[165 130 121 147] : reful
[114 206  93 118] : zogi
[ 60  99 120 131] : Gimel
[120 140 156  92] : Nubuk
[171 144 115 123] : Felin
[201 138 127 144] : nomi
[165 129  95 148] : Kitev
[131 144 115 147] : lalu
loc: [92]
Nubuk, 3
loc: [114]
zogi, 0
loc: [138]
nomi, 1
loc: [148]
Kitev, 3
loc: [156]
Nubuk, 2

[ 75  79  81  83  85  87  92  96 105 114 125 140 155 171 187 202 213 223
 227 228 224 213 202 185 167 149 130 113  96  83  73  66  63  62  62  65
  69  73] : Kidit
[ 69  72  76  79  81  83  85  88  92  97 104 114 128 141 157 174 189 204
 213 222 228 227 222 214 201 184 166 147 128 111  95  82  72  66  63  62
  63  66] : Vunez
[101 110 120 134 148 164 179 195 209 218 226 228 225 219 208 193 176 157
 138 120 103  88  77  69  63  62  62  64  67  69  75  77  80  82  84  86
  89  93] : kom
[ 75  78  80  83  85  87  90  95 102 110 122 136 151 167 183 198 212 221
 226 228 226 217 205 191 173 154 135 116 100  86  76  68  63  61  62  64
  67  72] : tobes
[186 168 150 131 114  98  85  74  67  63  61  62  65  68  71  76  79 200
  82  85  88  91  96 103 113 125 138 154 170 186 200 213 222 226 228 224
 215 202] : gizug
[128 111  95  82  74  65  62  62  63  66  69  73  76  78  81  82  84  88
  92  97 105 114 127 141 157 172 188 202 214 222 227 228 223 214 201 185
 167 148] : muzuf
[103  89  77  69  64  62  62  65  67  71  74  78  79  81  84  86  88  95
 100 110 121 133 148 165 181 195 209 219 226 228 226 219 208 193 177 157
 138 120] : vug
loc: [212]
tobes, 16
find: [186 168 150 131 114  98  85  74  67  63  61  62  65  68  71  76  79 200
  82  85  88  91  96 103 113 125 138 154 170 186 200 213 222 226 228 224
 215 202]
gizug

[217 176 186 103  98 151 118] : donab
[141  84 155 112  71 171  74] : sufo
[126  94 108 153 156 107 110] : febi
[141  84 155 128 110  68 165] : simu
[122  57 214 122 116 164 138] : dizog
[175 135 137 128 130 153 168] : rekom
[ 83 168  98 135 141 137 199] : vomon
loc: [217]
donab, 0
loc: [165]
simu, 6
loc: [175]
rekom, 0

[182 140 174  97 104 131 116 106 152 155 150 137 158  96 136 118  40 128
  98 127  90 117 168  88 136 117  94 166 164  94 112 132 155 161 122 164
  92 100  97 120 129 123]  maki
[133 150 193 190 220 140 136 120 105 167 155 121 162 117 112 160 160 176
 131 137 123 191 154 122 107  99 168 153 116 155 168  73  90  57 155 133
 156 113 143  89 138  97]  defi
[ 93 137 162  98 221 142 114 103 156 151 152 138 150 111 150 109 157 121
 103 130 102 130 159  97 126 129  87 151 157  94 117 131 159 163 124 165
 116 102  96 134 133 127]  Miz
loc: [109]
Miz, 15
loc: [104]
maki, 4
loc: [190]
defi, 3
loc: [163]
Miz, 33
loc: [89]
defi, 39
loc: [158]
maki, 12
loc: [220]
defi, 4

[179 174 212 169 218 105 152 105 196 121  96 155 113 106 166 205 115 113
 105 157 127] : Rop
[155  96 163 128 152 155 134 186 165 116 175 125 140 205  96 116 195 147
 114 102 108] : kiti
[ 74  78 183 140 153 120 158  85 186 140  99  77 130  62  89 184  67 120
 129 116 154] : Zal
[118 115 203 154 170 111 147  99 198 128 100 103 106 100 118 194 107 108
 149 119 110] : bira
[117 151 129 154 129 126 109  99 109 106 124 141 107  80 142 117  71 109
 116 136  95] : gog
[128  78 194 141 159 140 148 137 200 124 131  99 135 150  83 196 152 130
 120 111 130] : Fotat
loc: [110]
bira, 20
loc: [183]
Zal, 2
loc: [195]
kiti, 16
loc: [150]
Fotat, 13

[131 138 137 103 159 100 141 127 142 143 162 125 165  98 107 119 144 137
 128 161  89 148]  disi
[104 138 112 101 109  97 140 163 149 126  99 127 131 103  93 158 150 143
 108 130 105 105]  visir
[131 138 137 143 159 100 141 127 142 143 162 125 165  98 107 119 144 130
 128 161  89 148]  Zesa
loc: [112]
visir, 2
find: [131 138 137 143 159 100 141 127 142 143 162 125 165  98 107 119 144 130
 128 161  89 148]
Zesa
loc: [140]
visir, 6
find: [104 138 112 101 109  97 140 163 149 126  99 127 131 103  93 158 150 143
 108 130 105 105]
visir
loc: [101]
visir, 3
loc: [163]
visir, 7

[109  92 120 118  81 111 113 125 108  91 176 175 117 126 163] -> fem
[115 105 119 120  98 113 118 124 115 104 157 154 121 128 104] -> lofu
[101 121 196  98  66 196 158  83 118  71 125 119 164 100 127] -> sezif
[ 66  63  83  82  55  75 103 139 111  89 224 197  77 126  69] -> Kol
[101 121 196  98  66 196 103  83  95  86  97 164  96  82  69] -> rabut
[101 121 196  98  66 196 103  83  68  86  97 164  96  82  69] -> pebag
loc: [176]
fem, 10
loc: [139]
Kol, 7
loc: [157]
lofu, 10
loc: [197]
Kol, 11
loc: [163]
fem, 14

[128 135 177 141 104 145 132 136 114 147 150 144 124 129 133  79 121 116
 138 149 111 156] = rem
[146 158 126 133 108 150 150 154 163 111 142  95 133 102 129 111 106 106
 113 130 117 161] = Loz
[149 129  28 113 148 141 158 108 124 128 112 157 122 129 150 122 106 105
 113 125 134 171] = funo
loc: [112]
funo, 10
loc: [157]
funo, 11
find: [146 158 126 133 108 150 150 154 163 111 142  95 133 102 129 111 106 106
 113 130 117 161]
Loz
loc: [135]
rem, 1

[110 125 142 148  74 131 106  72 133 164 108 128 154 135 134 122  79 168
 142]  Mozi
[138 125  69 127 130 131 164  77  94 143  93 158 163 115 117 126 132  94
 113]  Kuv
[132 116 123 145 145 140 131 109  92 193 108 162 160 163 117 141 115 165
 157]  Sab
[150 117 149 155 168 145 129 108  96 160 106 174 148 171 107 154 134 125
 145]  Lom
[ 95 123 135 147  68 129 112 107 159 167 141 125 157 140 146 111  86 170
 139]  suf
[146 141 142 137 120 122 109  32 134 122 129 144 155 134 116 153  88 130
 141]  Zut
[139 141  89 118 140 124 146  54 107 117 102 153 150  92 109 131 114  99
 117]  buli
[129 134  97 123 138 110 179  86  85 174 136 167 146  94 126 122 104 116
 132]  gik
[143 136 131 140 109 116 133  42 118 148 139 162 141 124 133 133  86 132
 138]  Levem
[125 118 127 152 113 129 136  72 104 179 108 163 153 148 132 131 102 152
 146]  Fali
find: [143 136 131 140 109 116 133  42 118 148 139 162 141 124 133 133  86 132
 138]
Levem
loc: [149]
Lom, 2
find: [125 118 127 152 113 129 136  72 104 179 108 163 153 148 132 131 102 152
 146]
Fali
loc: [85]
gik, 8
find: [150 117 149 155 168 145 129 108  96 160 106 174 148 171 107 154 134 125
 145]
Lom
loc: [54]
buli, 7
find: [138 125  69 127 130 131 164  77  94 143  93 158 163 115 117 126 132  94
 113]
Kuv

